In the rows, 128 means zero.
These are runs of 6 systems, one row a step. Runs of the same system follow the same rule from any start.
Z_684, seq 1 (8 x 26):
[[135,172,119,109,152,46,129,127,89,123,63,152,127,118,95,93,130,116,149,137,131,158,154,151,164,76],
[114,170,121,158,129,87,133,137,120,106,183,55,92,150,188,148,103,152,117,134,108,103,134,129,173,148],
[135,70,124,106,118,212,144,117,180,155,169,112,136,154,141,152,147,133,113,123,136,84,102,116,84,179],
[161,104,165,114,116,139,115,111,120,140,54,195,158,99,59,114,131,120,127,117,143,142,142,121,88,98],
[122,180,126,149,123,54,114,144,68,105,125,110,136,99,155,93,102,114,161,131,121,164,127,124,176,75],
[101,134,84,111,161,131,149,125,143,138,183,58,96,185,191,133,150,141,135,147,127,112,132,153,142,173],
[157,105,161,111,109,184,143,111,175,156,117,161,130,148,88,171,140,147,74,115,131,67,149,118,89,164],
[159,106,164,143,92,110,110,126,107,115,89,164,172,69,87,102,95,100,145,114,128,133,82,91,134,73]]
Z_420, seq 2:
[[171,120,122,150,82,169,108,167,104,164,185,98,148,145,176,130,100,104,112,163,134,113,105,66,155,113],
[151,124,158,81,144,173,138,83,116,155,88,150,146,136,110,136,147,123,122,111,154,103,186,109,40,140],
[83,180,126,164,144,80,112,147,113,88,103,169,98,100,111,130,139,156,116,112,109,191,174,168,136,122],
[110,144,103,130,82,110,130,143,110,124,186,83,174,111,191,94,118,102,179,126,122,132,74,118,172,97],
[194,108,171,112,87,147,133,93,154,177,115,88,139,171,138,139,119,158,122,134,139,66,155,141,104,139],
[132,160,141,156,145,144,100,159,91,125,106,191,98,118,93,160,119,130,60,139,130,162,191,88,112,122],
[58,152,110,107,138,124,139,115,94,92,145,136,170,74,158,94,151,91,181,85,132,165,110,124,98,116],
[148,127,145,134,84,87,127,107,167,150,128,66,124,164,164,111,131,184,166,132,117,116,141,209,146,132]]
Z_420, seq 3 (8 x 26):
[[99,109,134,109,198,99,147,67,122,91,118,65,108,122,149,114,119,128,176,105,137,119,110,131,75,160],
[110,171,94,125,129,99,150,157,169,136,153,118,87,179,135,159,149,158,90,146,104,101,150,176,197,152],
[146,105,117,119,71,171,130,165,139,151,140,188,184,107,97,127,132,87,110,136,127,108,74,88,163,99],
[146,54,169,143,160,145,109,82,140,115,84,118,118,112,104,113,110,145,159,117,142,155,110,128,50,148],
[102,164,84,135,205,84,133,146,107,110,133,98,60,163,147,136,129,135,112,158,124,160,157,139,154,145],
[107,160,92,74,93,119,173,139,146,135,159,141,177,125,125,128,156,85,132,116,119,62,84,121,189,108],
[166,58,179,164,74,157,110,117,189,135,108,146,135,117,88,139,110,168,123,109,120,115,94,150,107,143],
[133,100,106,159,198,154,94,155,88,124,124,117,73,142,143,124,110,110,113,173,145,199,135,88,101,142]]
Z_684, seq 4, 8 rows:
[[175,162,139,135,106,134,111,154,60,150,126,146,145,123,129,130,97,90,89,154,140,116,152,47,144,82],
[102,122,107,86,196,87,163,86,107,95,131,72,130,120,148,104,120,86,177,117,140,103,81,105,120,132],
[126,143,169,125,101,126,132,83,160,142,121,93,124,147,151,136,146,194,142,97,124,115,188,196,80,160],
[190,133,137,124,40,158,117,158,126,187,140,144,179,143,130,125,122,113,110,151,130,95,127,105,166,85],
[168,89,113,106,202,97,129,112,91,130,86,99,108,144,108,103,98,84,147,169,154,131,92,85,133,108],
[100,176,163,132,151,117,128,82,95,97,136,89,114,109,172,140,120,154,134,86,131,122,196,125,61,153],
[129,145,119,85,47,147,154,122,159,166,161,123,196,137,155,119,160,124,150,111,122,74,116,154,151,117],
[210,75,135,122,141,102,116,121,143,170,67,117,105,177,89,112,109,135,133,180,140,126,113,142,154,109]]
Z_480, seq 5, 8 rows:
[[109,170,156,169,167,98,120,113,79,74,144,96,88,102,147,155,83,132,102,108,122,120,155,76,106,137],
[70,120,109,100,115,157,146,107,161,126,166,100,159,123,176,107,172,136,179,94,126,135,117,178,89,160],
[149,122,112,135,81,128,113,179,167,167,101,191,132,147,81,128,149,144,104,158,113,155,129,174,190,106],
[144,121,144,140,163,119,129,128,90,93,116,145,120,91,90,145,82,85,91,126,134,99,89,32,129,113],
[118,99,139,118,179,119,127,75,127,118,118,58,111,138,165,103,125,146,184,122,145,150,134,155,60,156],
[93,185,116,150,86,110,124,163,152,130,149,147,115,142,147,140,156,174,110,119,100,152,178,197,171,135],
[118,111,119,112,96,162,149,151,144,119,146,182,178,90,89,138,132,81,108,109,122,88,61,79,152,112],
[183,51,141,132,175,126,105,104,121,144,73,106,103,146,105,101,106,124,153,165,153,162,108,124,91,123]]
Z_104, seq 6, 8 rows:
[[108,103,138,103,134,124,169,82,192,112,150,81,126,142,133,146,138,146,142,95,117,55,86,155,115,176],
[123,149,158,166,48,182,104,144,120,135,188,117,166,103,181,140,118,141,116,103,119,124,147,105,105,133],
[160,141,98,111,127,126,103,159,62,163,109,137,152,135,149,78,131,86,154,173,151,185,140,103,145,70],
[168,97,126,80,176,84,155,83,154,150,66,102,109,171,91,115,134,135,152,148,141,95,121,167,131,129],
[109,144,174,137,101,113,154,84,158,90,159,87,142,104,141,161,112,154,125,72,110,48,114,125,108,157],
[107,136,112,154,74,170,103,165,102,136,197,114,169,102,195,110,127,112,149,129,127,169,111,104,134,114],
[187,119,104,98,137,140,107,145,105,198,93,130,123,185,133,99,142,115,134,191,154,160,162,137,139,99],
[157,128,163,83,161,81,163,65,135,119,69,115,127,132,82,135,117,122,136,108,136,52,128,124,110,124]]
Z_658, seq 7 (8 x 26):
[[204,97,164,161,73,106,107,142,128,149,113,122,146,128,104,127,78,128,119,151,122,96,86,100,173,83],
[108,67,132,176,141,200,106,145,158,112,170,127,98,118,139,153,117,146,101,124,126,158,99,105,79,187],
[64,171,82,61,176,146,167,113,112,127,142,138,142,131,148,122,186,102,142,109,139,133,161,139,97,147],
[171,168,154,104,104,57,133,107,104,147,61,144,152,130,98,102,123,132,148,130,132,115,161,157,157,71],
[163,92,153,209,98,114,85,158,138,115,147,98,100,124,137,138,72,157,110,149,111,142,86,113,167,126],
[87,85,89,111,143,207,147,137,163,129,190,117,132,133,150,144,156,106,121,121,132,116,82,104,99,182],
[114,169,126,62,151,132,154,95,116,146,82,170,144,130,104,125,173,124,128,103,145,117,203,150,77,127],
[153,174,150,166,114,47,103,140,76,112,96,119,121,109,131,106,91,136,138,139,121,158,152,130,173,75]]
Z_104, seq 8 (8 x 26):
[[126,133,166,122,131,62,143,71,115,84,103,91,150,83,125,103,101,127,182,84,127,99,95,129,114,106],
[106,130,100,141,93,120,132,137,155,132,192,60,132,148,203,112,136,150,167,129,113,133,96,171,160,144],
[178,144,115,102,87,180,128,153,113,197,156,121,150,175,157,140,139,110,90,163,145,92,166,91,138,119],
[169,98,158,93,139,136,126,88,93,139,72,139,167,102,99,95,113,90,161,122,158,120,111,87,75,90],
[120,120,153,137,129,67,129,83,146,107,111,67,123,126,155,97,120,168,194,107,123,141,123,197,115,134],
[120,184,107,111,82,114,152,140,135,144,190,85,144,157,185,139,139,131,119,130,116,67,135,137,184,131],
[168,89,121,104,92,197,125,142,120,174,147,136,178,136,133,120,131,80,125,150,148,105,93,68,118,108],
[178,92,171,135,142,117,98,83,99,142,74,98,127,130,132,94,101,146,168,136,154,163,154,132,65,112]]
Z_480, seq 9:
[[56,151,130,120,162,156,140,106,127,87,135,158,123,92,129,143,162,136,123,76,129,146,163,132,53,170],
[107,124,117,120,93,97,127,133,151,126,94,172,167,98,100,84,156,137,179,108,117,178,107,197,146,97],
[133,99,122,177,139,82,117,163,140,92,124,138,99,111,89,133,87,121,109,145,107,136,53,111,199,114],
[97,79,142,147,196,157,136,102,149,87,135,109,83,116,118,155,115,138,115,107,132,124,104,102,61,191],
[87,142,138,135,126,137,113,119,138,122,101,163,127,108,124,117,164,169,147,97,127,198,188,196,73,142],
[88,157,104,138,102,83,129,166,123,96,128,184,153,80,100,110,131,103,136,113,107,160,84,135,195,84],
[132,49,126,136,172,111,142,115,169,96,117,113,103,121,87,127,102,114,139,134,123,109,29,114,144,144],
[117,106,160,175,162,141,103,113,148,107,109,127,67,130,114,154,117,185,104,117,127,168,170,152,64,179]]
Z_727, seq 10:
[[132,175,104,87,159,43,168,105,106,120,121,75,123,150,142,116,121,110,149,138,127,76,119,133,185,108],
[154,74,123,112,74,152,143,134,213,167,126,140,149,158,101,125,156,154,134,134,120,101,87,185,154,143],
[101,141,124,192,128,132,99,183,129,97,139,185,90,105,99,159,116,144,70,129,108,177,140,114,153,141],
[107,134,80,92,228,87,149,114,88,112,112,93,91,151,136,107,131,92,155,154,144,142,116,114,139,128],
[139,106,160,105,109,95,154,78,190,130,84,120,143,134,93,120,144,167,160,96,120,89,116,202,121,137],
[138,164,129,175,64,105,116,184,143,125,154,158,129,123,113,155,109,141,80,137,97,110,115,121,213,107],
[112,86,59,118,195,159,129,166,132,144,148,119,90,166,142,120,146,101,123,179,139,180,97,119,140,153],
[98,123,154,119,177,98,142,77,152,95,72,147,98,115,83,133,142,159,136,89,125,135,155,175,76,157]]
Z_658, seq 11 (8 x 26):
[[184,105,155,82,107,151,128,99,137,182,67,157,160,145,90,113,153,132,137,132,150,113,164,147,84,111],
[133,153,149,188,165,89,93,136,85,98,123,96,65,128,147,140,83,156,106,144,124,170,168,108,123,133],
[103,105,97,107,120,125,152,121,136,114,181,79,164,114,168,101,126,93,181,122,127,106,39,117,153,125],
[159,109,159,100,93,165,136,99,179,175,99,141,138,163,107,141,158,169,116,117,135,94,174,176,84,152],
[132,189,130,155,153,119,106,150,55,118,140,116,95,130,160,144,103,120,86,147,133,148,192,69,127,118],
[127,78,117,111,129,118,132,112,119,117,127,101,170,97,142,73,120,87,201,123,140,147,43,117,125,99],
[138,103,147,130,118,127,135,100,196,148,114,102,96,172,122,145,143,196,127,122,122,113,161,206,106,175],
[129,198,118,120,131,130,137,145,75,132,168,109,125,139,166,155,113,100,82,137,133,82,165,59,150,123]]
Z_727, seq 12, 8 rows:
[[185,114,142,160,52,179,84,166,123,187,149,121,150,149,160,123,118,142,115,161,133,146,146,116,133,109],
[130,103,139,156,166,197,105,131,101,122,157,111,97,128,150,156,109,124,93,137,143,141,144,59,56,170],
[88,156,141,85,161,130,156,77,93,94,127,123,159,84,138,121,137,94,154,78,141,101,135,90,67,129],
[150,157,144,103,45,122,127,121,113,162,122,135,204,110,148,92,141,121,172,114,132,118,137,146,134,74],
[187,107,148,173,74,183,78,163,114,174,151,117,131,151,161,131,109,144,103,164,137,158,152,104,118,120],
[115,115,140,144,180,182,120,115,99,107,156,102,100,121,151,155,108,118,101,122,142,126,139,55,59,171],
[87,160,137,75,134,128,159,83,102,105,127,131,181,84,140,113,148,96,163,75,139,98,128,106,78,120],
[162,149,142,120,38,133,112,140,108,172,122,143,197,117,145,91,138,125,160,126,134,138,147,148,141,72]]

Which system made each run below?
seq 13 (2 x 26):
[[199,151,140,97,107,116,133,120,84,172,118,97,156,154,144,117,105,96,123,158,148,75,138,77,148,81],
[144,78,141,89,153,124,145,69,122,127,112,77,160,120,142,93,120,104,194,115,149,105,78,116,81,127]]
	Z_104
seq 14, 2 rows:
[[109,109,123,113,71,156,151,142,179,126,145,183,182,97,86,139,149,113,119,98,112,89,68,128,155,124],
[171,82,161,206,104,139,73,156,120,127,130,117,103,118,130,129,76,151,118,156,123,178,109,105,127,121]]
	Z_104
seq 15 (2 x 26):
[[201,98,149,137,154,99,109,124,129,156,58,130,87,166,83,127,103,151,113,172,142,143,153,141,134,114],
[92,167,113,131,187,99,144,135,76,71,139,139,109,92,117,145,105,82,101,117,124,110,111,54,144,124]]
	Z_420
seq 16 (2 x 26):
[[90,96,134,169,179,96,130,118,169,70,126,115,65,118,106,151,114,166,121,109,107,143,99,161,124,177],
[95,124,141,172,66,198,103,165,154,126,174,167,146,99,144,144,144,154,103,104,112,164,137,135,103,155]]
	Z_684
seq 17 (2 x 26):
[[170,99,120,164,81,160,93,171,126,165,179,87,132,158,178,123,102,126,122,173,130,138,96,102,163,117],
[170,122,144,73,158,169,139,95,100,164,91,136,140,147,109,130,135,97,113,137,163,92,171,84,67,126]]
	Z_420
seq 18, 2 rows:
[[144,136,88,145,143,161,110,181,118,164,165,112,87,186,162,145,130,128,80,185,131,151,158,107,158,146],
[120,171,121,58,152,151,169,102,110,141,119,156,152,136,113,147,157,95,101,110,144,64,174,90,99,132]]
	Z_480
seq 19 (2 x 26):
[[142,125,141,117,70,122,136,111,113,127,158,90,195,97,167,97,108,100,177,108,128,91,71,100,139,93],
[162,94,116,92,162,122,124,98,131,172,90,87,113,181,145,89,146,141,176,162,153,160,151,180,103,130]]
	Z_684
seq 20:
[[98,152,145,121,125,117,154,125,141,83,117,198,145,74,64,157,130,110,93,80,113,89,109,99,133,126],
[103,78,123,199,120,133,92,165,153,96,145,138,107,98,124,119,110,147,135,132,111,204,72,141,140,138]]
	Z_104
seq 21, 2 rows:
[[136,175,124,115,77,166,142,156,119,153,178,146,154,139,142,165,135,108,68,125,123,64,146,76,155,125],
[145,57,128,101,163,104,152,95,157,114,91,123,136,121,78,109,113,98,158,128,133,100,38,118,131,124]]
	Z_684
seq 22 (2 x 26):
[[134,91,140,100,86,167,149,105,148,131,160,113,188,105,138,125,123,97,151,100,134,67,59,92,113,128],
[187,82,125,146,130,151,86,149,128,182,103,111,100,179,135,108,123,149,130,187,145,187,151,149,122,125]]
	Z_480
seq 23 (2 x 26):
[[106,124,114,177,151,56,115,156,133,82,113,141,94,103,98,118,103,139,133,135,106,173,82,145,191,112],
[77,92,133,151,173,128,147,112,171,65,148,124,90,103,105,158,117,136,112,92,112,109,74,118,108,185]]
	Z_480
seq 24 (2 x 26):
[[121,120,111,135,148,128,154,153,165,106,156,146,97,137,89,175,116,114,64,132,108,68,75,89,184,152],
[104,56,159,174,143,153,111,113,161,83,123,140,117,81,95,131,105,144,136,96,120,158,70,121,75,160]]
	Z_684
seq 25, 2 rows:
[[179,62,147,121,124,150,111,120,129,146,72,173,155,111,65,108,115,103,135,137,146,138,87,97,106,98],
[136,138,136,164,192,74,101,122,73,100,108,85,76,130,149,116,87,134,141,151,136,178,148,112,120,119]]
	Z_480
seq 26:
[[90,115,84,145,190,77,136,155,141,86,119,141,75,128,92,130,123,119,118,149,113,162,84,141,184,137],
[95,115,116,144,157,167,137,148,183,115,154,151,76,152,104,184,143,153,65,125,114,115,136,133,120,193]]
	Z_104
seq 27:
[[134,157,119,135,117,121,116,127,112,153,169,50,111,171,212,115,125,154,152,149,134,141,169,154,130,139],
[117,174,93,94,87,164,157,160,148,165,178,149,151,160,144,157,167,119,83,132,119,77,152,128,167,137]]
	Z_480
seq 28 (2 x 26):
[[91,66,141,129,127,153,130,98,181,108,128,126,138,105,122,114,149,157,173,92,125,155,93,179,69,168],
[108,203,101,102,126,111,149,136,129,148,144,118,107,176,161,148,164,150,101,135,121,108,208,168,155,142]]
	Z_658
seq 29 (2 x 26):
[[104,215,114,86,120,85,171,126,119,121,138,138,139,133,125,151,150,113,99,109,115,57,160,127,173,117],
[180,79,165,118,59,142,134,101,162,156,131,103,179,125,126,113,110,128,156,117,131,70,73,125,122,115]]
	Z_480
